Each row is where one point has got to under a steady rotation. How many steps took it there?
The counts run from 0 to 160.
[ 94 140 141 109 108 123 107  93 130 125 150 130 123 112 184 134 144 160
 134 116  92 122 107 119 134 174 146 136 141 114 114 200 160 137 203 160
 128 128 143  99 133 166 132 113 175 136  62 116  76 100 124  97  93 142
 162 109 115 121 104 107 124 136 105] : 56
[ 96  85 156 109 103 126 113 154 147 116 151 117 154  89 171 123 127 167
 133 121 108 101 129 108 138 205 103 105 155 138 142 178 128 133 157 128
 112  88 159  79 114 134  83 142 146 140  70 132 100 117 137 161 110 134
 152 105 108 150 182 135 165 128 102] : 150
[ 92  99 172 173 101 109 165 142 140 125 136 146 154 103 128 125 111 159
 154  86  88 134 134 120 146 153 110 112 157 139 123 166 145  86 163 143
 110  80 137  75 129 165 107 169 130 139  68 109 128 109  90 111 133 126
 168 133 129 158 180 116 117 133 100] : 134
[107 104 155 179 120 128 126 113 172 141 118 135 169  80 127 124 124 123
 130 140 116 110 128 133 115 179  88 111 155 108 162 157 140  94 151 132
 130  84 137  90  91 129 113 169 121 146  67 103 119  91 120 110 105 121
 164 139 120 129 176 121 104 126 109] : 136
[ 92 116 175 113  99 120 132 136 124 115 164 123 131 100 158 132 130 187
 156 100  89 137 110 115 156 152 126 121 164 139  94 191 159 139 174 146
 115  94 142 102 140 149 104 117 156 143  67 124 104 118 127 138 109 140
 147  79 111 142 170 108 160 145 118] : 148
[104 113 125 181 107 144 153 129 160 132 136 160 139 117  82 108 162 141
 125 126  92 110 131 124 134 106 129 110 135 182 129 149 135  76 177 122
 142 106 128 119  98 152 127 149 178 158 112 112  73 103  79 132  98 173
 139 172 143 131 176 109 134 163  99] : 37
[103 132 169 160 111 112 158 133 143 109 157 165 110 116 112 132 125 166
 147  90  90 151 119  95 155 129 116 161 141 137  85 153 161  99 191 149
 128  83 128  83 133 177 154 159 159 144  69 105 110 113  87  88 135 142
 153 122 118 131 126 113 121 154 129] : 132
[ 96 158 173 167 113  97 152 105 162  83 128 174  82 144 125 146 147 134
  98 153 101 133 130 120 155 151 134 161 116 151 100 130 162 107 185 147
 130 127 138 101  90 138 148 152 165 162  66 107 104 118 113 117 131 170
 134 103 118 125 134 146  97 112 144] : 25
[123  69 119 136 102 110 109 161 152 113 151 134 151  88 140 126 149 137
 130 123 145 108 125  84 113 212 109 142 142 115 154 162 126  96 153 116
 124  74 123  66 121 147 138 178 166 129  89 124  72 107 109 116 101 152
 146 154 106 154 149 128 150 160 109] : 60
[112 167 170 130 121  72 133 129 149 100 130 163  82 145 144 149 142 171
 110 127  95 129 136 119 169 127 160 150 131 131  93 161 145 120 161 192
 126 128 137  98 111 130 152 127 164 144  71 120 100 122 133 149 125 185
 164  92 135 109 163 124 129 115 142] : 94
[ 93 125 106 132  98 100  97 141 129 120 157 159  98 146 105 118 158 145
 102  95 113 140 145  89 148 128 145 131 120 156  76 153 114  98 182 139
 134 156 130  92 122 144 145 110 163 141 117 153  59 137 125 175  92 188
 141  98 135 141 155 124 164 142 107] : 20
[109 132 115 170  74 139 117 106 121 123 179 131 139 120  95 119 150 115
 130 109 120 140 141 112 144 151  92 145 137 139  55 147 164 101 180  98
 121 125 104 100 128 139 132 120 145 160  84  97 112 121 112  83 108 129
 130  91 105 156 104 117 111 165 119] : 49
[115 138 120 174 133 138  84  74 164 131 159 129 142  97 137 117 135 101
 134 141 118 100 130 123 117 179  83 139 139  79 112 155 163 106 166 151
 140  98 126  96 101 129 131 155 122 152  63  91 115 103 136  85 109 113
 171 112 103 119 109 107  96 136 101] : 138
[ 79 107 111 145 115 143  88 120 180  80 149 172 106 134  92 119 146 109
  97 135 127 109 106 111 117 186 112 148 100 156 134 117 134 106 190 105
 150 120 148 112  88 116 156 168 147 176 112 131  64 115 114 144 101 160
 156 127 108 141 139 143 136 120 100] : 114
[104 127 151 155 104  65 122 151 161 131 103 160 111 136 128 140 116 167
 114 103  97 128 153 119 162 159 149 119 128 118 113 156 116  93 143 178
 114 125 148  72 111 139 127 146 143 138  86 134 100 122 138 189 119 174
 158 106 150 152 195 125 143 104 111] : 96
[120 157 106 181 124  89  86 115 182 111 134 167  96 142  85 128 154  97
 101 147 126 100 147 112 130 165 107 163 108 102 102 112 125  86 141 164
 127 110 117  94  88 109 155 174 131 158  82 113  94 124 143 132 108 173
 153 105 119 122 133 140 109 112 124] : 100
[ 92 140 163 159 136 154 152  93 180 111 132 165 114 115 119 111 158 143
 123 157  85 114  95 137 121 125 118 137 140 170 141 140 155 109 190 136
 156  90 142 135  85 143 133 148 162 169  88 113  82  92  91 109 114 158
 165 154 107 100 154 112 119 134 125] : 39
[110 106  91 165  99 142  96 132 109 164 185 112 158  99  94 113 153 121
 155  85 122 117 148 102 128 145  98 114 149 114  79 173 139  97 155 115
 120  97  98  92 136 144 111 127 129 132  85 111  95 119 126 105  86 129
 140 105 128 162 129  98 148 182  93] : 141
[114 156  84 189  97 118 110 111 121 153 148 159 116 133  79 121 152 111
 124  97 109 121 148 112 127  96 136 137 117 134  70 149 131  77 178 148
 132 136 106 107 123 151 147 129 147 142  94  99  71 125 110 108 100 159
 159 124 145 122 109 103 106 162 103] : 34
[112 124 142 153 120 120 109 155 186  97 154 153 110 121  72 126 172 110
 105 155 128  87 135 117 149 148  98 150 130 149 121 107 136  97 121 130
 134  73 113 107  75  97 143 184 122 149 108 129  95 126 135 154 111 169
 127 118 100 131 176 147 161 130 139] : 8
[120 139 122 176 109 130 125  72 164 129 117 139 156 131 144 118 152 106
 106 165 117 111 140 153 131 179 113 117 128 139 136 153 148 113 182 123
 129 152 143 112  89 120 111 117 145 154  56  79 102  77  95 114 119 133
 131 132 113 116 142 129  69 132 104] : 122
[104  90  80 153  99 117 109 145 120 148 144 145 151 109 117 111 156 143
 125  99 117 129 137  91 112 163 140 127 132 143 133 173 109  70 188 122
 135 130 127  87 131 163 127 133 173 137 111 118  53 110  97 128  91 180
 157 165 143 148 142 115 136 175  90] : 127
[125 129 130 142 102 103  71 130 139  99 182 118 119 128 135 138 147 113
 137 136 145 107 128  98 146 205 104 167 124  86  77 158 160 113 148 145
 103 104 102  72 123 117 145 156 127 135  64 113 105 134 152  95 115 134
 128  70  91 141 115 133 127 138 128] : 154
[116 106 145 150 103 153 150  95 148 122 132 113 161 100 152 117 167 147
 120 166 103 113 120 129 131 164 116 100 156 175 152 183 149 114 175  95
 129 121 142 120 102 127  94 106 174 153  73 106  86  72  88 118 102 146
 118 159 117 112 155 118 120 166 121] : 53
[ 92 134 143 201  92  83 138 126 138 135 107 159 127 137 117 136 112 140
 102 100  99 149 176 121 147 164 133 109 127 128 102 148 121  85 164 152
 100 143 146  69 124 127 108 131 137 148  72 103 124 114 111 166 117 148
 160 106 155 157 190 139  97 105 100] : 28
[108 118 132 172  74 140 135 117 112 132 165 122 164 118  98 117 147 128
 134 107 112 135 146 110 146 140  99 116 152 171  64 167 152 109 182  92
 110 124 110  92 128 147 111 117 142 141  77 111 104 110 102 101 106 132
 121  94 125 156 125 116 117 179 114] : 50
[ 76 148 175 147 131 142 120 101 156 114 140 184 114 113 129 113 122 159
 131 104  76 142  97 128 134 131 119 141 129 134  95 157 163 121 204 159
 153  99 147 109 103 175 132 143 141 168  73 104 102 119 116 121 124 140
 188  98 118 129 137 108 119 120  95] : 41
[109 145 147 116 121 138 112  76 147 107 144 126 136 111 185 123 164 153
 124 148 104 119 104 133 130 175 128 137 148 125 118 196 171 130 195 150
 127 123 140 120 113 143 121 116 164 132  58 103  86  95 107  93 102 144
 147 117 103 109 114 107 115 149 114] : 55
[129 126  95 155  85  99  96 144 120 137 172 113 133 140  94 122 169 145
 111 107 130 114 176  97 163 140 129 137 146 146  64 162 124 110 144 135
  98 141  91 101 125 115 133 106 158 139  90 135  75 127 147 161  78 184
 100  85 137 144 150 137 166 169 132] : 88
[118 166 140 124 146 111  94 102 179 116 147 132  89 119 158 125 173 157
 122 153  96  91 129 128 155 138 150 151 136  98 121 164 148 129 151 199
 140  98 126 131  86 126 137 147 153 131  67 111  83 107 158 137 104 180
 161 103 110  93 152 112 146 128 122] : 2
[118 171 164 131 120  94 133 113 164  89 131 147  84 146 149 147 170 165
 114 165  99 105 132 126 167 126 157 161 127 143  98 156 151 118 160 181
 119 117 130 130  98 132 153 138 170 147  67 120  84 106 130 132 119 196
 129 106 111  94 143 124 146 125 159] : 93
